In the data rows, 128 means zero.
Here are some points, each followed by its number:
[109  63 112 142 137 162 166 176  82 111 163 127] 0
[ 38 146  76 100 139 132 156 178 135 168  83 207] 1
[133 104 171  61 130 204  89  97 143 149  65 142] 2
[ 34 147 138  56 162 124 134 199 150 133  69 153] 3
[ 75 118 137  59 111 128 134 231 150 137 133 185] 4
[155 143 121 123 143 126  44 190 152 144  30 134] 5
[ 99 108 120 118 205 180 155  56 137 122  99  52] 6
[108 106 129 165  40 169 141 176 134  97 111 175] 7
[143  79 182  69 154 190  92 111 137 126  76 155] 8
[133  71 183 103 188 133 138 141  81 119 136 107] 9
[143  84 186  62 151 180  86 130 134 122  73 142] 10
[118 128 119 172 163 154  78 171  79 146  17   0] 11
[ 94 198  80 152 136 131  72 145 104 125  72 146] 12
[155  60 194  89 151 161 110 119 125 101 108 125] 13
[185 133 103 161 150 118 107 131  31 144 204  36] 14
[132 132 153 216 122  64 165  40  99  99 165 100] 15
[ 87  65 144 114 175 166 112 160  79 162 141 144] 16
[ 96 179 143 120 172  52 147  96 150 167 189 126] 17
[ 26 143  96  86 147 129 137 190 162 140 106 198] 18
[137 177 101 158 177  85 165  97 103  87 117  60] 19
[ 79 200  77 119 153 101 106 164 141 120 106 137] 20
[142 133  93 150 146 105 152  44  79 104 177 110] 21
[163  45 158 114 186 132 132  99  87 112 163 147] 22
[119 183  68 173  68 133 103 147 105 111 101 172] 23
[ 56 202  64 122 148 127  98 162 146 132  92 188] 24
[143 172  91 164  80  75  68 143 152 183 130 170] 25
[139  73 131 145 164 151 194 160  97  79 187  87] 26
[152 173 114 177  51  50 108  97 149 173 183 162] 27
[145 102 187  62 141 183  91 100 147 135  66 143] 28
[119 135 124 104 208 166 166  86 146  71 168  66] 29
[105  59 136 125 166 148 146 174  65 133 163 122] 30
[ 70 131 132 143 123 132 103 144  80 183  94 148] 31
[113 128 171 202 119 112 141  16  77 163 128  40] 32
[146  85 181  77 142 173  82 109 154 129  67 155] 33
[223 179 100 156  55 109  61 134 130 155 163 139] 34
[167 143 173 121  66  70 151  95 189 184 146 107] 35
[149 107  98 141 160 181 151 146  91  98 129  78] 36
[150 151 135 141  83 103  71 173 181 185  63 110] 37
[ 39 109 136  68 137 136 131 212 166 140 118 165] 38
[123 129 115 138 153 148 173 179 127  68 146  64] 39
[ 78 179  74 114 149 148 165 134 199  78 108 132] 40
[129  74 136 119 178 168 174 127  72 122 196 101] 41
[155  73 164  84 175 145  92 157 101 109 109 158] 42
[106 171  95  81 185 159 170 101 164  77 108  85] 43
[115  75 101 178  75 176 176 160 115  94 126 144] 44
[126 156 176 119  97 104  67  79 161 198 155 101] 45
Which five points above are nearest to each new point, looking only along the 3 directions in which the numbered points spread most? Their numbers follow each, smallest number first.
[165 132 175 123  75  63 152  91 184 181 159 112] 17 27 34 35 45
[145 180  93 186  55  63 103 112 109 210 127 122] 25 27 34 35 45
[ 91 217  91 173  97  76 109 140 167 150 130 176] 12 20 23 24 25
[130 118 178 139 124 187 115  95 137 121 107   0] 6 9 11 13 22
[185 133 171 160 104  95 199  36 151 156 133  48] 14 15 21 32 35
[161  49 195 109 136 155 106 107 141  96 119 133] 8 13 22 28 42
[170 132 211 186  84 125 120  69 147 159 115  22] 14 15 32 35 45
[147 160 101 147 108  96  77  79  55 168 119 156] 17 27 34 35 45
[153 115 137  95 158 141  56 179 154 134  37 163] 2 5 10 28 33
[135 174  88 103 183 162 181 101 142  57 137  92] 0 36 39 43 44
[140 165 123 155  73  65  78 149 171 206 130 164] 23 25 27 34 37
[136 158  70 124 173 136 169 161 108  67 188  87] 0 19 26 39 43
[162  69 201  98 128 172 111  95 129 113  91 112] 8 10 13 28 42
[112  98  93 127 182 113 177 136  58 151 149 123] 0 36 39 43 44
[162  52 199 110 132 159 103 113 131  99 116 127] 8 13 22 28 42
[177  53 189 152 136 135 163 132  74  89 154 114] 6 9 22 36 41
[189 143 124 197 115  52 182  69  91 108 204  93] 14 15 19 21 32
[143 141  89 150 125 141 197 109 148  42 176  86] 19 21 26 29 39
[113  60 163 106 166 171 115 143  74 126 150 105] 6 9 16 22 30
[123 191  97 190 124  77 129  83  94  98 160 187] 17 19 21 23 27
[165 134 100 140 124  48 118  95 137 161 215 160] 15 17 27 34 35
[140 157  62 158 138 135 189 111 122  46 168 128] 17 19 21 39 44
[120 171  68 172 157  94 186  73 117  86 138  89] 14 15 17 19 21
[164  82 207 145  95 161 155  88 125 111  93  86] 6 9 11 13 22
[148 140 183 156 104 136 112  33 110 159 149  10] 14 15 21 32 35
[ 64 104 103 115 165 159 170 129 161 113  91 102] 0 16 30 43 44
[ 46 169  68 171 182 126 183 100 142 100  48 103] 20 39 40 43 44
[ 85 189  94  93 118 116 144 166 188 115 142 101] 7 12 20 23 40
[153  87 132 111 157 126 138  78 182 125  93 128] 9 11 13 16 42
[141 101  85 118 145 127 163 149  35 133 202 166] 0 36 39 43 44
[115 116  97 182  49 129 187 108 151 100 133 134] 12 17 19 23 44
[167 122 173 199  92 118 205  53 151 125 118  45] 14 15 19 21 32
[159  67 143 103 151 134 100 127 193  87 107 146] 2 11 13 16 42
[151 124 120 117 136 132  43 186 165 167  22 138] 2 5 31 33 37
[ 77 119 157 139  85 100 181 197 160  93 132 146] 7 20 31 40 44
[158 159  65 137 137 130  96 127  87 108 159 138] 11 17 19 31 44
[143 165 119 161  86  64  69 143 162 205 135 178] 23 25 27 34 37
[ 78 136 151 170 130  34 180 130 156 126 108  94] 12 17 19 23 44
[ 74 144 182 199 127  63  93  97 137 223  86  48] 17 27 34 35 45
[115  62 168 109 163 169 126 143  75 130 162 106] 6 9 16 22 30
[149 170 118 166  77  61  71 131 156 200 148 183] 25 27 34 35 37
[147 156 196 208  79 121 127  72 133 161  99   0] 14 15 32 35 45
[121 158  94 191 115  63 180 202 137  68 148 114] 17 19 20 23 40
[111  62 166 107 167 173 114 150  77 133 153 116] 6 9 16 22 30
[ 94 148 167 147 101 191  90 128 185 102 135   3] 6 11 31 36 44
[136 162 106 122 173 107  47 153  72 181 108 163] 5 7 12 31 37
[122 186 100 156  88  86 149 128 151 114 191 122] 12 17 19 23 27
[151 122 137  65  81 149 134 161 161 209 141 165] 5 7 12 31 37
[ 81 198  51 195 109 123 109 115 152 136 124 206] 12 20 23 24 25
[204 162 114 150 134  92 114  51  85 135 110  52] 14 15 21 32 35
[160 155  87 126 136 134  96 122  79  94 184 135] 11 17 19 21 44
[115 162  92 118 191 162 134 129 108  63 152  93] 0 36 39 43 44
[ 49 158  99  99 175 130 158 168 154  99  91 122] 1 18 38 40 43
[185 158 104 168 118  73 136  70  80 109 136  98] 14 15 19 21 32
[164  70 209 116 113 174 123  94 122 110  99 103] 9 13 22 28 42
[177 135 145 212 109  60 146  73  87  94 180  74] 14 15 19 21 32
[ 50 166  81 111 174 117 143 161 138 115 110 140] 1 18 20 24 40
[148 177 101 166  73  68  73 127 144 174 164 185] 23 25 27 34 35
[160 168 124 170  32  72 143  84 173 153 176 124] 17 25 27 34 35
[152 141  68 126 148 152 184 131 102  69 185 130] 0 19 39 43 44
[120 124 136 149 148 101 194 168 149  59 205  95] 19 29 36 39 43
[139 142 193 130 162 119  95  37 130 183  78 100] 11 13 28 35 45
[100 144  73 159 153 124 196 161 110  73 188 129] 19 39 40 43 44
[108 137 143 199 100  60 231  95 128  95 180 112] 14 15 17 19 21
[114 207  99 164  80 125  86 116 123 201 102 138] 23 25 27 34 37
[ 96  96  79 148 110 129 178 205 117 105 144 164] 20 39 40 43 44
[153 109 149 148 106 118 159  70 198 123 102 116] 11 17 31 35 45
[126 183  84 161 140 106 160 107 125  64 100 118] 17 19 39 43 44
[134 106 180  94  81 145 178 112 146 185 151 131] 7 11 16 31 42
[134 166  70 197 126 105 189  96 115  56 141 130] 15 17 19 21 39
[106 185  68 136 151 123 128 127 106  93 160 126] 17 19 40 43 44
[148 171 122 214  36  84  76 173 142 162 156  73] 25 27 34 35 45
[166 135 176 121  67  95 124 102 193 189 113 106] 25 34 35 37 45
[157 163  73 175 134  85 179 113 115  68 164  81] 14 15 17 19 21
[ 90 142 137  68 214 148 150 104 146 106 117  60] 0 6 16 30 36
[161 123 170 118  81 103 108 112 197 190  91 102] 5 34 35 37 45
[114 122 119 176 118  53 151 172  60 169 172 130] 17 19 21 23 44
[ 76 172  68 166 128  96 183  74 130 118 145 159] 17 19 20 23 40
[130 169 135 188 112 112 120 152  60 199  41  71] 17 31 34 35 45
[ 32 144 100 105 184 134 179 138 154 111  51 109] 3 38 40 43 44
[ 53 183  67 150 158  88 165  70 115 138 129 155] 17 19 20 23 40
[105 112 101 156 111  88 182 231  74 116 143 160] 20 39 40 43 44
[150  64 172 161 144 166  82  97  98 134 147 115] 6 9 11 13 22
[187 127 163 146  34  90 189  96 170 141 140 125] 17 27 34 35 45
[111 172 120 135 110  57 191  76 191 119 187 126] 15 17 19 21 23
[156 127 197 120  86 160  99  86 197 162 104  71] 11 28 33 35 45
[ 96 119  84 192  94  75 145  96  97 199 118 146] 12 17 23 27 35
[162 141  92 106 164 116  59 163 112 150  83 141] 5 7 11 12 31
[141 176 100 165  74  70  69 140 155 182 145 179] 23 25 27 34 37
[154  74 122  99 177 115 114 111 159  95 133 136] 9 11 16 30 42
[125  85 129 164  49 160 169 137 135  75 148 157] 11 17 31 43 44
[151 185  88 172  52  84 106 104 148 133 176 155] 17 23 25 27 34
[145 160  97 131 153 127 104 171  56 103 166 137] 17 19 39 43 44
[107 117 151  86  91  95 137 177 152 197 129 101] 5 7 11 12 31
